In the data rows, the value 128 means zero.
The rows are grouped in 4 ways, from coarse to fine; each group lies inside one group of the grouping before and may be the whole of it. In each grouping, groups are numbered from 0 in the order they first appear among the rows asked about.
The rows in order, each followed by its group in each grouping:
[138 164 151  72  88 140  93 175] 0 0 0 0
[141 156 121 114 154 145 169 137] 0 1 1 1
[ 93 120 139 126 189  96 131  52] 1 2 2 2
[128 203  55 182 105 170 165 154] 2 3 3 3
[104  40 146 120  73 126  80 177] 3 4 4 4
[113  32 150 121  72 130 115 167] 3 4 4 4
[131 179 121 123 171 102 147 139] 0 1 1 1
[134 113 124 134 189  83 147 111] 1 2 5 5
[157 223 127 106 120 130  93 121] 0 5 6 6
[169 227 131  99 114 148  99 151] 0 5 6 6
[ 85 134 143 124 163 113 124  96] 1 2 7 7
[139 166 116  78 106 157 133 145] 0 0 8 8
[160 158  88 178 158 177 173 146] 2 3 3 9
[176 224 111 105 135 149 115 134] 0 5 6 6
[125 139 125 152 177  93 134  99] 1 2 2 10
[169 197 110  70 113 112 106 148] 0 5 6 6
[125  16 138 134  72 141  89 157] 3 4 4 4
[132 155 120 148 150 118 169 148] 0 1 1 1
[133 173  94 183 128 161 171 148] 2 3 3 3
[ 90 121 145 131 174  97 148  66] 1 2 2 2
[110 169 132 109 173 115 168 127] 0 1 1 1
[113 136 113 143 173 112 139  83] 1 2 7 7
[145 208 119  83 118 151  63 134] 0 5 6 6
[117 138 151 142 172 106 117  84] 1 2 2 10
[137 198  73 183 122 157 187 127] 2 3 3 3
[115  37 135 140  75 127 117 147] 3 4 4 4
[142 124 150 149 153 124 129  81] 1 2 7 7
[128  23 137 131  61 128  85 172] 3 4 4 4
[172 203 123 100 110 150  81 136] 0 5 6 6
[115  27 130 132  65 117 101 159] 3 4 4 4
[155 169  64 179 148 171 165 134] 2 3 3 9
[140 162 145  82 133 163 128 167] 0 0 8 8
[116 124 133 106 159 109 121  78] 1 2 7 7
[147 170  77 179 123 135 167 143] 2 3 3 9
[106 171 166  78  66 138 108 174] 0 0 0 0
[120  21 154 123  75 123  95 174] 3 4 4 4
[115  17 174 163  65 108 106 155] 3 4 4 4
[157 156  87 201 142 187 155 119] 2 3 3 3
[109  38 158 127  61 150  90 162] 3 4 4 4
[113 113 141 122 161 127 122  79] 1 2 7 7
[140 141 165 142 182 101 173  60] 1 2 5 5
[112  20 146 161  72 121  85 169] 3 4 4 4
[117  45 136 100  60 116 103 144] 3 4 4 4
[126 118 154 143 184  81 167 103] 1 2 5 5
[116  42 124 125  77 122 122 175] 3 4 4 4
[107 143 153 115 135 122 117  87] 1 2 7 7
[141 157  65 188 138 161 146 145] 2 3 3 9
[ 97 197 167  56  77 150 104 180] 0 0 0 0
[110  35 118 132  65 117  88 132] 3 4 4 4
[118  51 162 131  72 112 122 162] 3 4 4 4
[141 139 135  71 127 155 125 151] 0 0 8 8
[131 132 119 132 151 107 118  53] 1 2 7 7
[157 174  98  66 114 125 111 154] 0 0 8 8
[134  30 160 140  71 136 124 166] 3 4 4 4
[102  29 157 110  56 117 122 159] 3 4 4 4
[154 186 137  80 142 134 107 132] 0 0 8 8
[118  58 151 126  68 134 114 155] 3 4 4 4
[ 96 111 144 131 183 119 128  88] 1 2 7 7
[102  38 130 136  59 137  75 165] 3 4 4 4
[137 136 136 128 134 125 121  71] 1 2 7 7
[107  39 149 114 101 135 101 164] 3 4 4 4
[129 170  72 171 145 145 177 120] 2 3 3 3
[129 173 126 135 168 138 157 160] 0 1 1 1
[145 156 125 132 159 128 134 101] 1 2 7 7
[122 142 129 136 172 130 144  66] 1 2 7 7
[123  39 123 119  92  79 115 171] 3 4 4 4
[164 222 107  77  92 126 119 124] 0 5 6 6
[106 195 135  57  96 147 118 189] 0 0 0 0
[109 169 150  66 110 141  88 184] 0 0 0 0
[155 184  92  71 134 154  98 138] 0 0 8 8
[110 137 147 124 148 102 146  96] 1 2 2 10
[173 194  75 194 139 149 164 135] 2 3 3 9
[105 147 139 135 157 108 137  41] 1 2 2 2
[120 134 154 127 164 106 162  69] 1 2 5 5
[107 169 162  46  80 144 125 149] 0 0 0 0
[137 150 133 111 171 127 138 158] 0 1 1 1
[ 99  47 171 125  63 114  92 160] 3 4 4 4
[123 128 164 156 164  88 118  66] 1 2 2 10
[103 132 141 151 177 115 130  80] 1 2 2 2
[104 128 145 133 155  95 141  69] 1 2 2 2
[147 137  83 163 141 152 145 154] 2 3 3 9
[ 99 143 145 124 161  95 136  77] 1 2 2 2
[120  36 168 115  93 135 107 144] 3 4 4 4
[141 186  85 188 140 157 147 137] 2 3 3 3
[163 214  99  80 123 130  59 134] 0 5 6 6
[121 196 101  89 145 149 131 152] 0 0 8 8
[112  28 140 152  63 117  96 148] 3 4 4 4
[124  34 146 130  66 117  88 165] 3 4 4 4
[161 181  75 219 110 145 164 154] 2 3 3 9
[155 154 124  73 131 169 107 135] 0 0 8 8
[150 165 142 137 149 116 153 149] 0 1 1 1
[ 98 115 119 128 173 126 152  76] 1 2 2 2
[107 128 140 153 195  90 157 107] 1 2 5 5
[ 91 127 151 123 182  99 131  69] 1 2 2 2
[138 107 128 141 184  98 150  79] 1 2 5 5
[164 122 141 121 206  92 182  93] 1 2 5 5
[120 135 135 160 164 105 134  61] 1 2 2 10
[143 172  65 207 143 181 150 134] 2 3 3 3
[164 186  79 182 127 151 182 153] 2 3 3 9
[130  56 145 107  70 124 100 151] 3 4 4 4
[133 166 123  97 176 149 172 146] 0 1 1 1
[114  44 169 133  67 154 110 185] 3 4 4 4
[155 186 117  68 125 144 120 156] 0 0 8 8
[138 126 113 121 159 118 122  66] 1 2 7 7
[101 119 138 129 172 112 137  71] 1 2 2 2
[145 106 151 123 199  92 151 112] 1 2 5 5
[131 182  83 190 106 165 171 143] 2 3 3 3
[ 99  25 151 152  82 116  94 173] 3 4 4 4
[142 146 137 144 203 102 161  87] 1 2 5 5
[176 162  58 157 120 130 155 150] 2 3 3 9
[ 82 139 144 134 176 130 124  54] 1 2 2 2
